In the rows, 128 means zero.
runs of hidden systems
Q203, seq 1 (10 x 26)
[[ 90 108 134 138 118 159 154 141 108 132 101 138 103 117 114 137 133 108
  111  71  99 149 166  93  94 144]
 [124 125 163 141 139 161 143 143 145 159 137 156 121 103 154 140 101 137
  184 124 117 137 128 128 171 100]
 [118 109 155 113 148 118 123 161  69 118 133 131 159 108 132 143 121 135
  119 110 102 121 100  98 101 126]
 [132 132 134 140 123 121 132 165 182 138 146 118 143 131 151 124 105 147
  147 143 115 131 121  98 111 159]
 [116 142 149 128 123 129 160 121 112 131 115 105 161 146 125 127 111 137
  119 113 150  85  94 127 130 136]
 [101 146 128 134 120 146 103 126 149 132 144 141 129 159 135 124 111 149
   93 111 135 126 153 109 120 134]
 [136 143 131 120 140 125 106 125 127 139 136 140 141 147 141 119 126 144
  128 138 133 110 105 153 167 100]
 [137 130 104 116 132 106 103 128 110 101 141 126 132 135 125 129 138 145
   91 145 130 133 125 122 111 138]
 [145 136 115 132 119 111 119 117 163 131 131 102 124 135 123 114 138 121
  139 153 143 128 127 143 135 134]
 [121 132 119 124 127 127 148 104 111 115 107 121 122 145 111 132 150 113
  106 124 142 121 137 145 126 134]]
Q903, seq 2 (10 x 26)
[[132 142  65 125 102 123 112 152 160 145  78 101 128 190 138  73 139 120
   62 108  76  74  86 150 161 125]
 [143 162 115 127 129 141 151  57 134  88 162 159 114 143 125 161 113 169
  107 182 211 150 158 150 142 141]
 [108 127 116 127 110  97  38 123 125 152 119  90 123 136  93  80 181 103
  108 103 130 108 150 142 117 100]
 [161 133  86 119 148 129 182 119 151  98 108 158  90 158 138 146 156 110
  116 163 111 172 141 165 151 150]
 [126 108 113 137  87 116 102  98  96 129 125 110 117  58  94 122 146 149
  154 138 165 108 153 141 101 115]
 [138 114 126 128 146 141 140 122 145 129 110 128 105 156 106 119 132  49
  133  91 101 168 139 121 124 138]
 [128 121 138 132 126 122 168 148 110 143 118 150 112  80 135 141 162 175
  173 139 137 140 140 145 137 120]
 [126 100 124 134 122 157 109 120 102 122 117 111 125  95 120 132  89  86
  120 105  94 123 114 101 129 115]
 [130 129 172 125 160 116 151 150 146 134 150 139 141 133 137 147 134 125
  172 135 134 159 135 118 116 142]
 [116 116 123 130 110 130 138 162 106 140 103 122 143 108 138 119 124 152
  121 112  96  89 102 122 125 125]]
Q903, seq 3 (10 x 26)
[[135 155 177 121 174  81 116 147 201 135 162  91 154 182 141 130 159  98
  166 167 141 156 126 131 134 148]
 [100 125  88 123  95 116 173 153  95 113  76 126 140 130 139 131 158 182
   78 133 107  59 119 153 103 151]
 [135 130 110 146 101 175 100  68 179 127 154 153 120 143 118 124  49 107
  135 133 164 122 163 127 130 127]
 [138 143 153 104 160  86 106 132  93 154 133 150 140 172 101  94 190 129
  138  91 156 143 117 156 130  98]
 [151 127  67 133 120 141 126 149 127 108 119 134  81  98 152 128 140 160
   79 150  83 168 119 112 158 132]
 [136 129 150 136 127 115 124  82 129 107 142  59 137  92 110 152 124  94
  154 174 171 126 124 129 134 131]
 [ 80 116 144 125 128 117 146 153 135 129  98 122 128 158 115 131 171  99
  115  98 104 115 177 129  76 159]
 [140 116 100 137 104 158 161 127 152 146 107 188 114 120 141 124 101 144
  173 133 118  99 142 171 149 116]
 [151 116 136 116 141 132  95 101  65 128 151 162 137 115  98 115  98 120
  134  91 155 147 107 114 117  98]
 [150 140 133 129 155 109 112 175 149 143 147 110 110 122 141 111 159 133
  125 124 101 197 105  86 146 132]]
Q387, seq 4 (10 x 26)
[[139 118 110 144 118 172  88 115 187 125 134  97 130 135 145 124  44  62
  122 140  82 112 108 106 162 123]
 [126 146 172 104 163  84 166 119  96 118 145 156 161 157 117 150 172 159
  152 141 190 132 138 158  99 142]
 [114 121  80 143  88 146  70 151 146 147 112 123 115 129 131  84 112 139
   81  98  83 103 129 108 129 119]
 [171 144 136 120 158 131 171  86 134 108 147 141 133 144 128 150 109 113
  154 164 170 157 104 151 159 133]
 [ 90 133 136 128 116 106  79 143  94 141 129 105 121 109 111 111 178 156
   97 101 134 123 149 110 110 117]
 [145 127 104 133 134 147 146 122 184 118 118 121 113 149 147 135 110  87
  130 157  98 133 128 142 161 139]
 [114 119 142 122 120 110 139 108  84 120 126 138 141 107 106 140 149 153
  143 132 171 107 148 150  95 128]
 [133 116 109 134 123 142  95 141 150 145 123 141 114 145 121  99 111  91
  123  95  90 143 131 114 129 121]
 [155 138 130 124 138 121 179 125 114 124 124 144 125 118 132 137 144 158
  151 144 151 148 109 145 148 130]
 [108 120 130 137 116 135  97 132 105 126 129  94 122  93 121 129 128 125
  104 114 117 130 133  94 121 121]]
Q203, seq 5 (10 x 26)
[[126 137 150 123 130 118 158  87 116 143 125 155 130 150  91 119 156 129
  163 104 196 129 156 165 111 125]
 [125 121  89 136 115 154 106 141 119 142 102 145  86 120 126 103 142 122
   91  89  84 148 137 119 153 105]
 [157 130 147 126 159 131 138 116 114 114 157 138 119  92 142 160 125 136
  161 167 142 174 116 129 162 112]
 [110 105 139 126 125  96 108 155 109 122 118  81 139  95 117 130 164 110
  133 131 102 115 132 116  90 137]
 [125 124 124 137 122 146 181 134 179 121 111 133 128 146 143 145 104 107
  146 145 113 117 142 137 122 162]
 [115 120 141 130 112 145 138 109  95 145 118 159 141 122 104 118 108 139
  146  86 156  97 133 135 108 114]
 [138 130 124 129 144 143 103 151 135 143 143 159 113 146 136 109 113 127
  114  93 100 168 121  99 142 117]
 [143 144 146 126 147 108 139 147 106 129 142 110 136 103 147 136 149 173
  136 150 139 142  93 121 156 118]
 [107 126 131 134 120 118 112 132 134 107 131  69 139 112 131 144 126 116
  100 152 115 112 130 102 109 149]
 [107 134 145 131 126 129 146 115 170 129 122 130 147 166 134 139 120 111
  146 144 142  92 155 159 120 144]]
Q387, seq 6 (10 x 26)
[[114 107 150 133 103 109  58  93 112 108 190 121 153  64 105 147  96 157
  163 167 191 110 175 109  55 132]
 [145 129 132 113 151 100 115 163 168 163 101 117 151 217 112  70 150  56
  135  72  89 121  92 141 123 131]
 [142 156  82 138  97 150 203 113 123 113 120 176 100 122 139 136 126 224
   93 144 169 141 135 134 136 157]
 [119 126 157 141 126 155  54  82  98 142 149  80 127  84 107 124  92  85
  131 110 144 126 114 105 169  72]
 [120 144 149 107 185  93 142 163 152 110 133 135 122 174 149 154 202 111
  123 153  99 176 154 144 131 147]
 [119 109  77 141  68 126 128 135 137 125  97 114 129  83 133 120 124 169
  127 161 116  56 137 156 111 138]
 [151 109 138 120 139 140 129  83 121 114 140 146 144 156  89 127  76  55
  150 102 151 142 129 122  93 137]
 [126 147 136 130 133 115 136 167 130 175 124 167 110 142 126  91 178 182
  142  82 139 159 134 129 139 116]
 [143 130  98 137 123 162 142 120 106 107 113 101 105  91 149 145 105 130
   88 147  97 134  87 112 186 113]
 [106 125 180 128 153 108 109 116 128 109 165  93 140 100 125 170 144 111
  155 165 155 147 158 113 109 135]]
Q271, seq 7 (10 x 26)
[[174 143  73 116 145 134 128 103 119 115 119 174  83 141 135 121 162 137
  109 157 127 170 123 180 197  96]
 [162 110  91 128 116 100  92  90  92  97 133  85 100  71  85 123 163 104
  122 153 147 164 129 123 110 126]
 [135 115 129 135 133 112 158 133 181 127 102  80 109 138 112 125 161  52
  157 133 108 157 145 130 113 164]
 [111 105 113 141  92 149 199 127 131 140  71 140 113 103 123 134 139 128
  161 119 120  86 151 166 122 139]
 [121  98 134 138 117 181 118 112 104 144 126 172 112  97 118 128  74 104
  154  82 114 133 147 114 127 100]
 [155 122 160 114 173 118 135 160  88 144 143 165 130 116 133 127 144 131
  165 103 116 179  96 118 143 102]
 [141 129 125 131 129 109 147 167 103 118 128  82 131  83 143 131 141 161
  109 138 106 148  80  80 126 147]
 [ 99 132 172 142 126 129 147 126 160 118 141  67 152 113 143 161 104 115
  139 157 140 108 132  96 114 159]
 [ 70 126 161 127 127 133 135 146 142 143 112 147 160 163 143 140 127 130
  133 115 117  62 162 150 107 128]
 [133 124 101 121 123 157 103 133 124 133 140 208 138 148 149 119  77 160
  119 118 111 102 128 144 139 104]]
Q271, seq 8 (10 x 26)
[[170 122  99 125 122 131 191 132 176 155 107 205 115 192  99  84 124 107
  171  78 141 162 141 153  87 162]
 [153 149 101 153  91 159 162 108  91 176  96 127  84  86 103  81 135 177
  128  70 162 152  90 117 186  93]
 [113 141 172 140 168 153 129 101  89 105 144  73  88  79 127 177 148  92
  103 130 133 211 136  76 177 111]
 [ 91 101 163 121 150  87 128 178 133 116 110  74 137  82 156 174 199 103
  165 187  75 108 156 151 119 133]
 [121  71  96 125  96 143 152 151 145 104  97 154 163 123 143 146  60  96
  147 145  66  45 135 147  62 164]
 [152 117 142 128 113 151 139 123 137 171 153 225 156 156 108  89  50 150
  193  66 167 120 124 125  83 125]
 [152 174 142 128 149 136 133 149  80 172 138 151 118 153 122  79 140 185
   92  48 146 186  58  83 183  93]
 [123 174 151 139 156 120 129 125 108  98 161  42 102  79 158 171 168 177
   71 184 146 191 102  74 196 128]
 [ 62 117 170 126 138  90  93 130 150  89 130  21 161 112 144 187 167  81
  118 208 111  66 169 140 105 149]
 [ 93  87 102 115 107 134 133 147 193 114 100 192 167 192 148 140  93  92
  149 150  80  26 192 196  59 163]]
Q393, seq 9 (10 x 26)
[[ 92 183 159 130 173 170 126 145 140 130 161 168 107 193 167 146 122 167
   49  95 121 192 147  75 177 125]
 [115 142 138 130 133 109  81 149 128 137 137  89 140  80 179 146 156 176
  143 205 112  77 110 168 207  75]
 [138  98  96 101 143  94  63 110 125  58 149 106 150 151 116 150 116  65
   83 179 100 119 142 130  63 160]
 [146 132 104 130  98  89 129 138 202 166 124 156 132 174 101  68 157 142
  180 120 165 114 157 168  82 155]
 [146 149  86 128 106 161 168  79  77 129  88 151 110 156  98 100 117 139
   73  78 158 120  93 145 160 113]
 [124 154 150 147 146 156 103 100 128 137 168 135  77  90 132 146 139 154
  126 134 160 208 162  99 182  98]
 [116 117 145 121 158 103 114 158 117 124 102  67 118 102 145 147 194  80
  134 156  71 130 117 147 168 104]
 [125  90  87 129 103 116 148 140 160  85 115 120 126 104 132 156 122 113
  133 180  96 110 167 134  59 184]
 [128 106 135 133  96 134 141 101 137 158 112 156 149 144  87  97  97  97
  187  83 162  83 147 154  78 131]
 [144 137 121 124 139 163 162 132  90 147 121 206 112 157 121 106 108 153
  109  58 129 167 110 112 142 113]]
Q393, seq 10 (10 x 26)
[[105 148 141 130 136 137 115 109  73 125 138 135 102  96 128 148 168 175
   96 127 156 152 146 127 164  93]
 [129 117 122 134 142 131  81 139 156 122 131  88 106 107 145 137 139  77
  129 159  77 150 136 124 163 111]
 [136 103 115 114 130  90 157 138 131 100 112 127 137 123 123 146 162 115
  153 170 119 115 146 165  83 159]
 [122 109 101 142  82 144 132 114 139 144 106 138 125 131  95  93 102 116
  134  85 136  99 147 124  82 146]
 [147 139 140 128 143 158 170 110 117 145 130 178 117 146 120 123 107 130
  148  91 153 160 117 132 156 113]
 [118 136 146 134 140 134 117 151  80 137 134 118 111  83 140 135 151 166
  113 113 115 157 112  98 162 101]
 [131 122 140 132 142 123 119 146 153 109 140  75 131 101 152 157 121  99
  136 173  95 140 114 106 142 139]
 [101 112 142 122 126  98 144 142 142 113 117 112 160 139 126 144 145 115
  143 147 124  86 154 144  72 162]
 [120 120 108 131  97 150 131 120 147 144 114 171 142 165 121 102  82 127
  127  94 129  84 141 141  99 138]
 [154 142 131 120 138 144 128 109  94 142 147 189 130 140 120 113 104 161
  136 100 162 147 105 135 153  97]]
Q674, seq 11 (10 x 26)
[[133 105 206 101 184 128 179  94  42 126 144 206 154 130  86 162 126  95
  203  80 185 158 145 149  86 109]
 [137 111  97 143 112 136 106 222 123 184 107 154  88  88 142  70 153 167
  125  55  46 172 106  73 133 111]
 [147 134 171 134 157 166 203 121 112 101 143  94 148  79 175 196  58 130
  150 179 124 137  62  99 191 132]
 [ 59 124 198 132 126  81  82 166 114 133 155  60 162  98 120 140 168 147
  126 120 141 106 163  75  52 152]
 [ 95 130 128 129 128 150 152 168 215 144 100 155 154 212 172 127  91  99
  125 127  69  66 143 155 129 152]
 [139 137 122 107 126 126 121 103  70 118 159 220 172 152 124 125  85 208
  122 121 185  86 118 156 100 113]
 [178 149 110 122 147 118  54 137 135 151 164 124 122 166 113  64 113 116
   97  83 122 194  71  80 154 108]
 [157 173 135 126 159  98 186 136 136 113 122  68 114 124 157 152 188 166
  113 190 145 167  78 138 202 139]
 [ 68 132 121 152  81 123  88  99 142 102 122  32 122  88 124 150 146 133
   76 174 143  77 176 116 110 147]
 [ 94 111 141 118 138 133 116  94 186 121 119 157 143 201 115 144 123  44
  157 140 129  85 205 191  95 138]]
Q674, seq 12 (10 x 26)
[[107 119 126 134 107 142 161  60 101  95  84  60 127 110 102 157 132  69
  111 151 152  77 135 161 138 131]
 [ 88 110 131 135 118 139 110 113 153 136 124 176  94 137 104 133 160 103
  148 106 139 147 235 145  78 135]
 [162  94  90 118 122 149 135 136 106 152  89 196 120 120 127 103 111 105
  171 101  86 106 106 183 154  85]
 [176 111 117 122 140 137 148 122  67 105 153 158 110  75 113 140 103 148
  131 116 137 204 100  82 111 131]
 [131 130 166 150 130 116 142 164 151 162 123  44 120  78 128 115 153 116
  171 119 117 159  94  83 151 130]
 [ 62 130 165 136 131 141 190 146 125 107  96  87 137 119 158 187 142 130
  105 146 105  89 155 120 121 160]
 [ 71 108 149 134 105 149  82 131 154 143 145 170 159 137 137 137  85 137
  152 122 129  63 192 139  84 122]
 [161 114 121  93 159 124 112 147 107 135 138 216 164 195 126 103  93 108
  138  87 104 119  94 152 109 110]
 [196 153  96 124 131 113 138 151 109 136 158 158 120 120 133  89 120 203
  117 118 146 190  59  93 145 130]
 [134 165 153 146 132 121 132 115 131 125 134  11 124 101 132 129 136 127
   99 147 151 153  67  77 186 130]]

runs to name
seq 13 (2 x 26)
[[139 145 134 130 135  77 119 187 161 159 131  93 126 144 127  89 191 150
  136 117 119 161 107 107 118 147]
 [124 147 103 139 103 139 183 103 142 104  96  72 130 136 136 144 117 133
   87 160 137  90 106 134 148 161]]
 : Q393
seq 14 (2 x 26)
[[101 152 148 133 148 126 133 176 124 122 145  96 109 126 147 140 164 159
   63 104 102 195 130  49 122 159]
 [102 139 148 146 117 136 148 129 174 131 110  57 140 104 170 158 124 124
  147 189 116  68 116 154 188 124]]
 : Q903
seq 15 (2 x 26)
[[138 147 118 154 102 141 163  93 124 140 102  59  89  82 105 117 151 130
  127 129 166 146 111 120 176 122]
 [ 68 127 161 142 134 149 134 102 120 115 110  85  97 102 124 173 168  86
  114 137 127 134 191 130 143 122]]
 : Q674
seq 16 (2 x 26)
[[ 87 138 189 144 103 113  17 120 101 168 177  60 180  92 108  94  95 156
  135  96 179  72 107  79 112  87]
 [105 169 159 101 201 125 157 161 164 101 141 150 148 247 177 163 143 110
   61 138  94 156 127 122 148 158]]
 : Q271
seq 17 (2 x 26)
[[186  88 101 107 133 104  94 173  64 107 181 203 155  73 134 123  77 192
  153 134 107 155  81  91  66 132]
 [182 146 152 136 138  92 130 173 150 157 156  49 154 121 125  81 108 133
  143 106 129 173  23  46 134 152]]
 : Q387
seq 18 (2 x 26)
[[114  81 154 130 116 141  88  74  63  80 162  99 163  54  97 174  52  87
  141 144 151  98 137  91  61 129]
 [128 126 174 117 166 105 126 194 189 177 146 168 151 202 129  92 139  90
  182  69  99 165 135 110  89 145]]
 : Q393
seq 19 (2 x 26)
[[ 90 146  90 113 123  91  96 195 158 127 130 189 123 178 167 118 197 223
   77 152  97 105 184 158  98 147]
 [198 122  39 125  89 139 101  59 141 103 122 131 130 133 115  98  62 113
  116 176 150  81  80 181 163 108]]
 : Q903
seq 20 (2 x 26)
[[ 84 113 173 132 141 188 162 137  55 119 132 165 138 108 133 166  69 138
   95  58 109 141 132  58 103 129]
 [111 136 188 138 146 128  83 195 171 182 176 141 154 116 173 119 104 166
  184 120 106 132 121  93 150 102]]
 : Q203
seq 21 (2 x 26)
[[ 94 109 145 153 103 149 154 141 126 140 100  87 108  74 122 141 136 113
  141 105 107 127 152  97 117 138]
 [107 107 168 130 143 159 158 141 128 134 117 147 137 114 150 165 102  97
  170 125  96 111 139 138 142 115]]
 : Q271
seq 22 (2 x 26)
[[131 149 145 111 171 156 144  91 111 122 128 182 126 197 121 138 119  93
  110  99 144 150 130 157 166 105]
 [124 134 107 132 119 120  88 158 105 144 137 152  96  81 145 117 169 199
  118 134 115 149 139 126 153  96]]
 : Q393
seq 23 (2 x 26)
[[110  90 151 118 145 151 124 176  80 135 117 165 152 113 144 141  93 107
  140  84  59 109 111 105 107 111]
 [149 120 153 124 146 127 147 177 134 135 167 170 154 115 154 137  85 168
  167 127 116 156 101  87 106 146]]
 : Q674
seq 24 (2 x 26)
[[185 147  46 148  91 116  81 171 234 174 134 136  85 157 132  37 136 154
  124 118  98 174 113 115 150 140]
 [165 167 142 119 157 123 198  60  51  95 118  77 122 113 110 154 149 138
   99 150 200 157  59 138 196 115]]
 : Q203
seq 25 (2 x 26)
[[145 143  50 135  81 104  76 151 164 140 132 141 113 117 153  89 151 223
   99 176 125  92 128 161 146 122]
 [167 144  93 119 129 129 119  39 115  84 133  92 126 163  85 121 104  71
   79 145 179 139 104 139 137 136]]
 : Q903
seq 26 (2 x 26)
[[ 57 118 196 143 151 184 170 100 121 117 122 134 102  97 142 207 127  86
  152 129 127 144 212 125 144 119]
 [ 99  75 156 111 141 124  84 176 112 151 117 181 157 110 145 138 125  96
  199 118  64  73 155 171 104  86]]
 : Q903
seq 27 (2 x 26)
[[144 112 143 108 141 105 104  67 124  72 185 146 173 154  92 158  75  93
  144 166 193 126 156 127  40 167]
 [137 136 101 130 101  88 121 187 172 190 100 138 127 180 105  41 185 150
  140  64 118 123 120 134  92 145]]
 : Q903
seq 28 (2 x 26)
[[106 130 149 132 128 130 194  92 141  92 119 102 136 134 118 175 128 110
  132 157 165 122 163 133  94 177]
 [ 84 121 130 138  95 135  99 130 141 171 107 149 129 142 105  94 141 126
  144  79 135  83 175 147 100 112]]
 : Q674
seq 29 (2 x 26)
[[105 164 157 141 134 122 123 176 129 155 152 114 125 119 155 116 152 209
   99 111 134 158 115  73 149 125]
 [109 147 137 133 135 146 121 117 139 110 121  67 143 133 163 157 105 111
   87 169 107  86  96 128 192 117]]
 : Q903
seq 30 (2 x 26)
[[ 78 126 171 155 120 132 156 221 252 194  98  95 134 141 183 119 147 110
  196 125  55  96 157 126 143 150]
 [110 100 123 107 120 159 226 109  49  79  88 186 178 135 138 183  62 148
  109 130 125  35 110 163  89 150]]
 : Q387
